Rotation paths and how fast each direction turns (degrees a step):
Each turn is a multiple of 5 degrees from 10 to 175, or 0.
Each row of a path follows its step; steps can be skipped.
path 1
step 2: [ 13 -12 -35  -6   7  -3  -3  13 -22  -6 -37 -34  40  27  52  27  43  29
 -33  -1 -14  19  43   7  45  26 -19   1 -18  37   8 -25  32  -6 -16 -44
 -32 -31 -50  15  -6   0   1  -5  25 -17   8  20  26 -24  -3 -23  32  30
 -49 -12 -11   9  19  21  -5  -8   9 -28  22   4   3  28  15   3   3 -28
  -2   4  -3  23 -28  12]
step 3: [  6 -32 -22  -1  30   7   1  16  19  48  22  -9   7  18 -35   9  38  37
  13 -10   5  27  17 -61  20  20  31  13   0 -22   7  -4  21  39  -2  14
  20  42 -17  46 -37 -24  10  -9  16  33  24  23 -11  -7  17  19  -5   0
  -1  10  -9 -18  28  20   0  40  12  14 -10  22 -40 -27  -4 -38  27 -13
  -2 -48  -1  -8 -49  -6]
step 4: [-13   4  -2   5 -11 -26  16  18  10  25  26 -31 -21   2  23 -29 -21  29
  24  -6 -45  15 -47 -10 -18  30  48  11  63  30  27   3  13  15  -6  -3
 -14  -9 -18  -1  16  20  50 -49  34  24 -47  41  -4 -14  -3 -50   2  -1
   3 -34  18  26  -7 -13   3  27 -21   8  -2  -5  12  -6  13 -15  32   9
 -30  15  12 -23  13  33]
step 7: [ -9 -27  31  -9 -12   2  32  -8  13   7   7 -28  -8 -17  12  11  29  14
 -28  -8 -18  -2  23  -8  15  24  21 -21  25  13 -17  43  15  48  -5   1
  64   2 -29   8  -2  62  43 -10   5  29   1  28  30   4 -46 -39 -33  -4
 -38  12  -6  41 -15  32  22  16  29 -36  -7  -6   4 -22 -25  -1  -4  -2
  11  46  -2 -14  -8  -9]
step 8: [ 15   7  -6 -20  -9 -22 -12   7 -26  38  -7  -4 -32   5  40  -3  22   7
   0 -13  25  23  34 -50 -33  -9  24   1  -9  -5 -14 -30  18 -26  -2  15
 -60  28  17  19  30   7  -3  38 -18  22  23  32  40  -3 -22 -54  40  31
 -22   3   7   3  16  46  11 -13   9  -8  11  -6   1 -30  29  -1  48  20
 -27  19  19 -17 -15   1]
step 10: [ 13 -17  51 -30 -12  -2   3  13   2  11 -30   1 -52   7  15 -12  45  10
 -28  -8 -13  43 -23  -6  -1   9 -29 -11  23 -34 -13  31  -9  -4  -3   9
 -19 -45 -37  10 -31   2  72 -54  -6   5 -35  27 -15  -4   1  44 -14   4
  18  -2  22  17 -21  11  -5 -20  11 -25  50 -13   0 -31 -10 -16   2 -15
 -35  31   4  -2   3   7]
step 17: [ 24  -3   6 -23   0  31   6  -7   5  -7  14   9 -28  19  12   9  -4 -22
  18  42  16  -3  20  -6 -51  -7   2  50  17 -12  34 -31  19 -50   1 -48
 -27 -27  12 -26 -14  21  -8  18 -30  11   8   0  14 -16  -9  36  19  -1
  35   3  30  32  41  -2 -16 -19 -57  -6 -50  -5  -7 -22  20   9  35  11
 -36 -12 -26 -13  -3 -38]
step 20: [-29   4  -9  42  -9   8   3 -15  12  32   7   6  37  51  28  -7 -22 -34
   9  -9  19  10  29 -28 -12 -19  11  29  13 -17   0   4  14  19 -22 -58
 -19  23  13  33  29 -30 -12  12  -7  48  24 -48  26  -6 -10 -15  13  41
 -17  -9 -18  11   3  12 -25   1  -1 -24 -31 -30  -6  -8 -18  34  21  -4
 -36  -7 -36 -57 -12 -12]
Speeds:
[ -2   9   4  -3   3   5  -3   8  -5   1  -5  -7   2   5  -1  17   5   2
  -3  -3   0   2   0   9  -5   8   4  -1  -3   3   1  -5   1   2  -2   0
  -3   6  11   2  -5   0  -2   9  -4  16   2   8  -2   4 -14   1   2   1
  -5 -10  -3   3 -12  -3   0  -1   2   0  -4   4   2   1  -1  -4  -9  -7
   3  -9   6  -4  -1   3]	65
[ -6   3   0 -10   6   2 -11   0   3   2   0   6   5   5   0  -2  -3  -6
 -11   8   1   2  -5  -8  -8   0   4   3   1  -7  -9   7  -1   7   1   6
   3  -2 -10   5   9   2   2   6   9  -1  -4   3   5   1   3 -10   0 -10
  -3  -8  -5   6 -10   8   2  -7   3  -5   3   3   1  -8   4  -3   9   1
   7  -3   8   2  -2   2]	20
[ -9  -4  -6   5  12   4   0   3   2  -8   0  -5 -10   3  -2   3  -9   2
   1  -2   2  11   0   1  11   1   5  -6   3 -12   2   2  -6   4  -7   9
   3   3   7  -1  -8   0  -5  -3   7   6  -8 -11  -1   3  -3  -1   8  -6
   7   2  -2   7   3   6   4   8  -4  -4  -1  -4   1  -4  12   6   0   1
   2  -4  -6   3   7  -2]	125
[ -3   5  -5   4  -1  -3   7   7  -2   4   0  -1  -4   8  -6  -4   1  11
  -3  -1  -6  -1   0 -13  -2   1  -6  -1   2   0   3   3   1  -1  -2   7
   0   2  -1   1  -3 -14 -13  -3   4   0  -1  10   3  -9   6   4  -9  16
  10  -7  -2   6  -2  10  -1  -5   5  -6  -2  -4   3   5  -3   8  -2   3
  -5  -3   6   2  -2   4]	60
[ 10   6   0   3  -6   3   7   9  -6   4  13  -8   6  12   6  -2   0   5
  -4  -4  -7   1  -4  10   5  -6   0  -2   0 -11  -1  -4 -17  -9  -3   3
   0  -1   0  -3  -1  -3   3   8   6  -2  -6   6   1   5   4  -4   1   0
  -8  -6   3  -9  -2  -2   0  -4  -7  -3   4  -3   1   2   2  -1  10   0
  -3   6  -6   0  -1  -6]	175
[ -1   9  -5  -2  10   4   1  -2  -2   4  -1  -5  -7   2   4   1  -5  -6
   3   1   2  -9   1   6  -9  -4   4  -3   5   7  -5  -6  -3   0   2   2
  -1  10  -8   0   9  -5  -5  -2   7   2  -9  -1   6   4  -5   5   3  -7
  13   8   5  -1   1  -1   8  -3   5  -2   2   5  -4   7  -2   3   0  -5
  -8   7  -7 -11 -13   5]	90
[  2  -3  -7   0  -2  -1  -5  -3  -6  -6  10  -9  -1  -6 -10  -3   4  -1
   5 -18   2   7   2   4  -3   8  -6   5  -2   6   5   1   3   8  -3   4
   2   0  -9  -3  -5   0   4   1   6   3   6   0   2   4   7 -13   4  -3
   5   4   0  -5  -4  -7  -1  -6   7  -7  -3   0   0  11   9  -5   4  -3
  -7  -4   8   6  -4   0]	10
path 2
step 2: [  6  -9 -48 -30   8 -81 -17 -52   8  39   8 -23  23  66  14  -9  17 -12
  13  33 -15 -14   8 -33 -13 -19   7  16 -29  11 -23  22   5 -36  -9   1
 -21  -2 -13 -37  16  15  -9  -5 -10   5  35  -1 -21  -1 -54  -7  12   3
  -4  -5  15 -13   9  -1  18   4 -40   5 -14  24 -21   5 -29   5  16  -4
   8  -8   8  11 -10  24]
step 6: [-40 -35 -16   6   1  24  33 -40  33  38  -5  12 -17   1 -19 -36   8  18
  12   5  14  32  14 -25  -5  -5 -26 -12 -24 -18  16 -16 -37  24  -4  -8
 -10  35 -18  -7  -5 -33  13  -5   3 -14   8 -20  22  43  11 -57   6 -16
 -38 -43  19   9 -35  16  -7  -5 -25 -23 -14  -5  24  -7 -17  15   7  32
 -20  18  43 -33   6  10]
step 7: [ -2  -7  -1   6  49 -38  41  10  28  21  10  28  18  10  15  -8  18  24
   0  -2  -2  32 -16 -44   4   3   3   5 -38  11   7  28 -48 -30   9 -13
  25  14   9  -9   0 -21 -19  21  34   5  18 -18  19  19   1 -39  13 -20
 -36  44  -9 -22 -27  34  20 -42 -12  -3  26   1 -65  11 -23   9 -16 -15
  23  -4 -25   6 -26   3]
step 10: [ -2 -22 -30   8   7 -52  15  21 -15   5  -6  -1 -14  27  10  16  36   8
 -23 -19  -6  -6   4  -9 -28   8   8  14  29  -9  -8  50  23 -32   9 -29
   1  86 -31 -43 -25   4   2  13   0  41   0 -41  -6 -20  12  -9   1  18
  -4 -18  28  -8 -54  33   9 -21  20  23 -21  -4   9  -8  -8 -23  -8   0
  27   6   1  19 -23 -11]
step 11: [  2  18  32  11 -24 -13   4   6  27  19  25 -38 -57 -15  10 -30  -6   6
 -12   0  -7  16  24 -14   1 -25 -34  20  -6 -12   7  -8   9  23  18  15
  35  23  35 -38 -13 -16  13  -4 -14  36  -8 -29 -27  -1   9 -28  10  37
 -41   1  -4  23 -64  18 -46  17 -39  40  22   5  15   1   7  -9  27  15
  40   3   7   4  17   5]
step 12: [ 25 -16 -41   3  25  19  16  27  -1  23   6 -17 -19 -16 -11 -11  13 -25
   2  13 -28  41 -13 -33  -3  -5 -11 -22  26 -14 -18  13  12  -6   3   5
  41  13  38 -15  -7  -5  34 -15 -30  -5  39  48   3  -2  22   1   3  14
 -37  19 -19   1 -25 -35 -34 -22 -38   8 -19  12 -49  48 -29  -8 -23 -32
  -1   6 -13 -46   6  -6]
step 14: [ 15  27  -9 -26 -17 -19 -16  -5  50  42 -57  39  20  21 -15  15 -21  -5
  -9  -7  32  39 -21 -15  -2  -4 -28   4   5  11 -14  -4 -48 -14   7 -23
   0 -11  12 -12 -28 -25  -7  -9 -31  30  13 -30 -13  -3 -28   8  27   0
 -17  -4 -28   1 -17 -10 -15  18 -12   5 -14  11  30   5  -4  49  -1  36
  63  29  33 -22  15  10]
step 16: [ 35   0 -20  -5 -31  -6  11 -32   1   8  22  -3   5  29  10  -3 -19  -9
 -26  -4  -1 -24  29   6  13  33  -9  20 -33 -33 -50  23  27 -11   8  43
  18 -19  27 -18  13 -38 -30 -12 -10  -1  13  20 -22 -22 -16   7   9 -24
 -19 -11  21  -1 -79   2   5   3   0  -4   7   0  16  22  -9 -14  76   5
 -32  32  -7  18  -4   4]
Speeds:
[  0   9  -2   6  -7   0   7 -14  -7  -4   4   8 -11   3  11  -7  -5   4
  -2  -9   5  -5  -1   9  -4   4  -5   7   6 -16  -3  -4   1   6  -1  -5
  -5   8  -1  -2   1  -7  -2   0  -4   3   3  -2  -1 -12   9  -1  -8  -5
   3   1  -3  -2  -3  -1   0  -6   5   8   0   1  -4   2   1  -4   2   0
   1  -4   3  -4   7  -3]	65
[ -5   2   4  -6  -9   6   3   3  12   8  -3  11  -4  -7   5   0   3  -8
  -5  -3   2  -1   3   5  -1  10  -1  -6  -2  -4  11 -10   4   2   6   2
  -5  -6   2  -5  -5  -7   0  -2   4  -2   3  -3 -11   9  -8   2   0  -5
   7  -3   4   2  -3   0 -10  -2 -12   5   3  -4   3   0   7  -4   4   7
  -7   5  -1  -3  -7  -3]	140
[-6 -3 -1 -1  2  2 -9  5 -7  0  3 -4 -3 -8 -9 -9  5  4 -2  2  0 12 -3 -2
  4  6 -8  3  7 -4  1 -7  2  6 -8  5  8  1 11 -4 -4 -4  5  1  9 -1  3  1
 -2  2  8  5  2  1 -2 -3 21  0 -1  6  7 -4  0  0  5  1 -7  0  1 -4  2 -1
 -1 -1 10 -2  5  9]	60
[  1   0  -4  -2   0  -7   9  -3   4  -1  -2   1   2  -8 -10   5 -11   5
  -2  -3   0  10   9  -4  -1   5   7   8 -11  -1  -3  -1  -1   0   0  -1
   6  -5  -4  13   4  -2  -7   4   1   3   3  -2  -1   1  -1  10  -6 -12
  -3  -3  -1   4   0   1  11  -8   5   7   7  -3   0  -3  -2   1  -5   4
  -7  12   8   3   1  -8]	45
[  2   6   5   6   9   5   0   4   7   9  -4   5  -1   1  10   2  -3   6
   3   0  -6   3   1   3   6   2  -6   4   0  -4  -1   1   0  -1  -2  -2
   9  -8  -5   0   0  -5  -3  -9   4   2  -2   1   4  -5 -11  12  -6  10
  11   4   3  -4 -10   2   7   6   0  -7   0   7 -13   8  -9   6   6   2
   4   4  -2   6   3  -6]	160
[ -4 -10  -6  -9  -6   1   1 -10  -4   4   0 -15   4   9   0   1 -11  -2
  -1  -2  -4   0   4   0  -3  -3  -1  -6  11  -5  -1 -10   2   3   1  -9
   0  -6  -1   0  -5   0  -1 -11  -8  -1  -2   7  -2   4   6   2   6   1
   3   0   5   2  -5  -3   1  -5   1  -5   7   3  -3   1  -8   5  -2  -7
 -15   0  -9   6  -7  -2]	100
[  8  -2   0   9  -2   4  10  -6   1  -5   0 -12  -2  -6  -2   1   5  -1
   5  -5  -2 -13  11  -7   9   7 -11  -1  -8  -6  -2   8   0   6  -5   3
  -2   4  11  -8  -4  -4   1  -7  -5   2   1  -1  -2  13  -8  -1  -2   0
  -3  -4  -1   4  -2   4  11  -1  -5  -6  -2  -5  -3  -7  -1  -2  -9  -2
   4  -3  -3   0   3  -4]	70
path 3
step 2: [-16 -43  -8  19 -57  -3   1 -36  40  22  14 -11  18 -21  -9   9   9  16
  21 -18  -6  -5 -19  13   7 -25   2  16  43  21  -2 -11  -1  56   0  18
 -28 -15 -67  22 -26  -5 -30 -53  -7 -24 -11 -19 -19  41   0  33 -27 -25
 -15 -47 -20 -34  -5 -12 -17  18 -14  16 -37  11  -9 -32 -67  26 -10   5
  -2 -13  -8 -19 -26   7]
step 5: [  6  -8  24 -15  37  15  15  -9 -14  -7 -49  72 -20 -23  13  -7 -15  -5
 -24  19 -13 -24 -39 -30  30  13  32 -12 -20   8  31  -3 -30 -70  47  10
 -13  -2  11  17 -19   7  26 -27  41  -3  -9  39  38 -26 -13 -14  29  13
  15  -3  21  -7  10  34 -11 -31  21  37  11 -27 -29  -3   4 -43  -6  33
   5   3 -14  36  19  14]
step 8: [-15  36  -7  -2  17  -3 -16  32 -51 -11 -27 -17  -4  16 -31  21  41 -28
 -33  -6  44   0  -1 -17 -35   4 -14  34  -4 -42 -18  15  44  60 -18 -11
 -22  27  13  -4  -4   8  36  26 -22  32 -17  -7 -19 -36  -4  18 -11 -23
  -8 -14  27  48   4 -34  -1  29 -60 -33  26 -10 -21  -7   6  27 -12  -3
 -18  39  22 -34   4  21]
step 9: [ -7   0 -42  22 -40 -42 -44   0  39  18 -17  14  24  -4  -5  19 -15 -23
  59  -3 -12  -4   6  19  -2   7   4  57  -3  -3 -13  39 -34  16 -21  50
  41   3   8  16  -3  17   3  20  26 -15  -7  -3  38  -4  -8 -22 -15  13
  -2 -28 -10   7 -21  24  86  -9  34  49 -30  -6   8 -12   1 -11   4  23
 -19 -15 -39 -18 -19 -13]
step 13: [-33   4  37 -10  24 -15 -19   0 -13  53  44  12 -17 -29  -9  -4  26  -9
  -8  19  42  39 -13  -6  19  22 -26 -37 -37  49   3  30  -9   3   4 -32
  33 -12  15  39 -35 -31  55   3   2 -22 -42  45  -5  -2  -7  32 -14  22
  17 -19  31  17  -2   1  23  -1 -18  -6  14  14 -33 -13 -25  -3 -13  16
  -7   2  50   3 -49 -25]
step 16: [ 30  10 -43 -34  -9   4  -2 -32  15   8 -16 -14  20  13 -34   7  20 -14
  -3  20 -40  32 -17  42  -5   2  -9  34   8 -40   2  39  24  -1  37 -12
 -14  28  33 -59  -7   8  31   0  11  30  30 -25  20  -3 -45 -15  20  14
  10  28 -43   6 -38  -2 -10   8  -9   9 -15   8   7  37 -30  18  37  26
 -17  30 -47 -43  46  22]
step 18: [-11  39   1  30   7 -32  14   3 -24   8  -8 -57  36   0 -18   7  19  36
 -32   0  18   3  16  48 -32  -6   2 -17 -22 -19  31   5 -14   4   8 -31
  32   0  -7 -12  28  10  11  24   4  19  -6  -2 -39   1  36  37 -23  66
 -18 -18   1  -8   7 -55 -12  29 -16 -16 -36  11  36 -52 -58  24   2  -5
  -9  13 -24 -15 -27 -30]
step 21: [-10  -4 -23 -55 -21  13  -7  -9  42  25  22  20 -30 -11  41 -15 -42 -25
  18   7 -32  12  -6  29  17  -9 -37 -23   2 -16  -4  -9   3 -55  40   2
  22   5  10 -20 -24 -26 -10   0 -22 -41  -4  -7  -4  36  13 -11  14   9
 -16 -15   4 -17 -65  15  39  -1  20  12  -2  -4 -68  36  -9 -28  -5  -7
 -23 -27  45 -24  41 -21]
Speeds:
[  6   1  -6   0   2  -1   3   3   5 -19   2  -1   5  -8   2   1  -5  -3
  -1   5   0   8  -1   5   8   2  -4   4  -7  -9   0  -2   4   4  -8  -4
   0   0  -2   2   2  -6  -2 -10  10   1   1   4   1  -3  -1  -5  -4  -7
   0   2   5   0  -2  -2  -7   5   7   8 -16  -4  -1   5 -11 -13  -3  -3
 -11  -1   1   2   3  -6]	155
[ -6   5   2   3   0 -10   4 -12   0   2  -2  -5   2   2   3   1  -1  -4
  -2  -4  -3   4  -2   0  -5  13  -3   2  -4  -5  -4  -6  -9  -8  -1  -7
  10  -4 -11  -1   5   2 -10   4   4  -4  -2   8   8   7   6   3  -1   0
  -8   7   0   6  -7   1   5   1  -2   1  -5   9   2  12   5   1   6  -6
   9   8   4  -4   1  -7]	125
[ -1 -19  -4   2   6   6   4   9  -4   8   7  -4   5  -7  -5  -2   4   4
  -1   7  -4  -3   1   0 -16   3   2 -10  -1  -6  -1  -4  -6   2   5 -11
   2  -3   8  -6   2   1   1  -1   0  -2   6   6   3   5   2   8   5  -1
  -7   0  -3   1  -2   6 -11   2   3   7  -1  -1   3   4   2  -2 -10   0
  -4   4  -8   6   0   1]	65
[  0   2   9   4  -7 -10   0  10  -2   2 -13   2   3   0  -7  -1 -15   2
  -5  -4  -4   7   7   3  -2   2  -2  -2   4   3 -11   6  -2  -2 -10  -3
  -6  -9   6   0  -4   3  -5  -1   6  -2  -5  -8   2  -5   0   6   8   7
   0 -11  -2   0   0   7  -2  10   3 -10  -4   2   0   4   4  -4  -4  -5
  -2  -4   0   5   8   4]	125
[ -6   2   7   0  -5  -3   9  -8  -3  -7  -1  -2  -7  -3   0   7   0  -2
   0   1  -3  -3   3   9   2 -14   2  -3  -7  -4  12   5  -6  10  -3   0
  -3   7   0  -4   6  -7   1  -3  -4  -5   8   8  -1   1  -9   5   7   8
  -1  -2   9   5   0   6   2   3  -1   2  -4   8   7   2   9  -5   2   1
   8  -9  -5   1  -1  12]	55
[  5   2  -4   2   2  -6   9   3  -2   0   5  -9 -14   5   3  -7  -1   2
  -2  -7   3  -4   1   5   3  -5  -2 -14   6  -2   1 -14  -3   2  -9   5
   1   5   5   0  13   7   0   2   5   4  -5   4   1   7   0 -10  -7   1
   4  -4  -1  -9  -4   1  -7  12  -2 -11   0  -8   4  -2   5   1   0  -2
   2   1  -2  -2   0  -5]	95
[  5   9   7  -4  -5   3  12  -5   2  -2   3  -9   5   2  -4   1   7   8
  -4  -1  -4   4  -5  -4  -8   4  -4  -2   6   4   2   2  -6  -5   3  -3
  -2  16   7   1  -6  -1   4  -4  11  -1   4  -2   4  -3   2   3  -9   1
  -1   2  -8  -2   5 -13  -2  -3   7   0  -5  -4  -7  -2   9  -1   0  -2
   5 -14   4   8   1   2]	65
[ 10  -3  -1   2 -13   8  -4 -10  -6   2  -2   0   0   0   0  -5   0   5
  -3  -3 -10  -6   4   0   5  -6   1   4   2   4   4  -3  -7  -2   0   4
  -3  -7  -7   6  -3  -2  11   3   2   3  -1   1   6  -2  -3  -3   4  -2
  -1   1  -4   3   2   0 -14  -8   5  -1   0   2   5   5  -3  -3  -4 -24
   1   4  -2  -6  -7   0]	80
